Look-ups in named tables: a row name and a column name give one cell, copied from the table.

Table telebo
cols = zepuref, zevof, ped, matevi, nenusad, tanarug
rik: [7.3, -5.1, 6.6, 2.3, -4.6, 9.1]
milepap: [-4.5, 7.2, -7.0, 6.7, 6.0, -4.9]
nekuden: [-6.5, 7.0, -5.8, 3.7, 8.4, -2.0]

What is the nenusad of rik in telebo?
-4.6
What is the ped of rik in telebo?
6.6
What is the tanarug of rik in telebo?
9.1
What is the matevi of nekuden in telebo?
3.7
What is the matevi of milepap in telebo?
6.7
What is the ped of milepap in telebo?
-7.0
What is the nenusad of milepap in telebo?
6.0
What is the matevi of rik in telebo?
2.3
What is the zepuref of nekuden in telebo?
-6.5
What is the ped of nekuden in telebo?
-5.8
What is the tanarug of nekuden in telebo?
-2.0
What is the zevof of milepap in telebo?
7.2
What is the zevof of rik in telebo?
-5.1
What is the zepuref of milepap in telebo?
-4.5
What is the zepuref of rik in telebo?
7.3
What is the zevof of nekuden in telebo?
7.0
What is the nenusad of nekuden in telebo?
8.4
What is the tanarug of milepap in telebo?
-4.9

batisup:
	bim	nobolek	kobanu	neb	lin	sul
maromub	194	268	212	236	223	279
sotumo	35	407	184	295	178	84
guli	405	148	242	189	250	243
ravet	108	298	195	366	151	248
gad	187	243	237	244	191	172
kiz	910	117	203	56	317	184
fesasa	225	193	178	112	200	259
rabu	473	98	263	245	183	350
volota	344	272	259	173	272	280
diguv	81	261	245	163	168	159
vuluzum	116	329	175	386	240	70

What is the neb of maromub in batisup? 236
What is the lin of volota in batisup? 272
What is the neb of rabu in batisup? 245
What is the sul of maromub in batisup? 279
What is the neb of guli in batisup? 189
What is the lin of rabu in batisup? 183
What is the neb of vuluzum in batisup? 386
What is the kobanu of kiz in batisup? 203
What is the bim of guli in batisup? 405
What is the kobanu of diguv in batisup? 245
What is the kobanu of volota in batisup? 259
What is the bim of gad in batisup? 187
What is the sul of ravet in batisup? 248
What is the bim of vuluzum in batisup? 116
What is the kobanu of rabu in batisup? 263
What is the bim of diguv in batisup? 81
What is the neb of sotumo in batisup? 295
What is the neb of kiz in batisup? 56
What is the kobanu of guli in batisup? 242
Which row has the largest bim? kiz

gakev
|  | vogo | kapib | ver | gad | peziti |
|---|---|---|---|---|---|
| bota | -1.4 | -2.7 | 2.0 | 4.1 | -5.3 |
| lizos | 2.5 | -1.6 | 2.7 | 1.6 | 0.4 |
| sig | 3.9 | 2.1 | -5.1 | 8.2 | 3.3 |
| tipig | -1.3 | -1.8 | 7.7 | -2.3 | 8.8 |
| tepo | 6.5 | -2.3 | 6.2 | 2.9 | 2.8 |

ver of sig is -5.1
peziti of lizos is 0.4
ver of bota is 2.0
peziti of sig is 3.3
vogo of sig is 3.9
peziti of tipig is 8.8
gad of sig is 8.2
gad of tipig is -2.3
vogo of lizos is 2.5
ver of tepo is 6.2
kapib of lizos is -1.6
kapib of tepo is -2.3
kapib of tipig is -1.8

Table ziked
cols = vusi, petamom, bor, voz, fakonat, sovevuz, limol, tuturo
mugaf: [17, 77, 69, 141, 107, 70, 198, 77]
remak: [11, 87, 62, 122, 157, 93, 57, 111]
kuz: [23, 110, 90, 148, 156, 83, 171, 48]
bir: [10, 43, 45, 131, 62, 60, 209, 110]
feb: [23, 118, 91, 146, 173, 90, 134, 51]
gata: [26, 108, 95, 158, 137, 74, 232, 30]
zedudok: [23, 109, 90, 148, 156, 83, 170, 47]
kuzod: [13, 73, 63, 133, 114, 74, 159, 92]

vusi of remak: 11
tuturo of mugaf: 77
voz of feb: 146
fakonat of kuz: 156
petamom of kuz: 110
petamom of feb: 118
tuturo of gata: 30
petamom of gata: 108
limol of bir: 209
fakonat of mugaf: 107
vusi of gata: 26
fakonat of remak: 157
bor of kuz: 90
tuturo of kuzod: 92
bor of bir: 45
fakonat of kuzod: 114
voz of kuz: 148

gasaf:
,vuka,detu
zug,2,-68
kos,-52,89
neda,-1,-68
faza,70,-85
luneg,68,-86
bopa,-2,89
boves,28,85
radez,-52,90

bopa, vuka: -2
neda, detu: -68
faza, detu: -85
faza, vuka: 70
boves, detu: 85
boves, vuka: 28
luneg, detu: -86
zug, vuka: 2
radez, vuka: -52
kos, vuka: -52
zug, detu: -68
kos, detu: 89
neda, vuka: -1
bopa, detu: 89
luneg, vuka: 68

gab
|  | samepu | monagol | fid | kug | gozivev |
|---|---|---|---|---|---|
| kepiv | -66.069 | 6.855 | 36.083 | -12.081 | -26.340 |
| tek | -6.983 | 52.300 | 43.630 | -28.289 | -12.400 |
| kavipu | 23.562 | -13.955 | 13.679 | 11.525 | 34.709 |
| lole | 6.917 | 38.174 | 57.343 | -42.881 | 23.968 |
| dusovot | -29.041 | 28.545 | 19.487 | -48.922 | -16.186 |
| lanel | -63.531 | 15.391 | 64.100 | -40.273 | -4.243 |
| gok | -6.030 | -48.870 | 42.003 | 64.048 | 44.304 |
| fefavef | -11.317 | 56.663 | 61.432 | -24.441 | -8.946 |

What is the samepu of tek in gab? -6.983
What is the fid of kavipu in gab? 13.679
What is the monagol of tek in gab? 52.300
What is the gozivev of tek in gab? -12.400
What is the kug of kepiv in gab? -12.081
What is the fid of fefavef in gab? 61.432
What is the samepu of dusovot in gab? -29.041
What is the gozivev of kavipu in gab? 34.709
What is the monagol of dusovot in gab? 28.545
What is the monagol of gok in gab? -48.870
What is the fid of tek in gab? 43.630
What is the gozivev of lole in gab? 23.968
What is the kug of kavipu in gab? 11.525
Row with the largest monagol: fefavef

zal =
|  | suk | muvazu | zuv | temefol | biv | gor | godinu |
|---|---|---|---|---|---|---|---|
| sut | -5902 | -3914 | 5055 | -3151 | 567 | 7487 | 1805 |
| kas | 2515 | 826 | -2952 | 5347 | -3087 | -2134 | 2792 |
| ger | 172 | -801 | -2031 | 4483 | -5895 | -403 | 5443 |
| devobag | 6328 | 4286 | -4139 | 3630 | 348 | -5966 | -1580 |
| beg | 699 | -974 | -2006 | 4901 | -4308 | -1328 | 3886 |
| nosilev | -758 | 661 | 3068 | -3287 | 3610 | 2227 | -2198 |
| nosa | -1119 | 433 | 3473 | -3201 | 4159 | 2114 | -2529 |
| doraso | -946 | 1479 | 3080 | -2707 | 4923 | 2906 | -2748 |
| gunel | -418 | 502 | 2830 | -3331 | 4172 | 2642 | -2112 |
| mavel | 6949 | 4604 | -4049 | 4001 | 479 | -5582 | -1094 |
| buv | -632 | 2007 | 2911 | -4235 | 5173 | 2169 | -2475 |
| deba | -1294 | 569 | 2294 | -2398 | 3033 | 1835 | -1284 |
| bagima | -6202 | -3586 | 5336 | -1966 | 650 | 7826 | 1493 |

What is the suk of bagima in zal? -6202
What is the biv of beg in zal? -4308
What is the godinu of buv in zal? -2475
What is the gor of buv in zal? 2169
What is the muvazu of doraso in zal? 1479
What is the zuv of deba in zal? 2294
What is the biv of doraso in zal? 4923

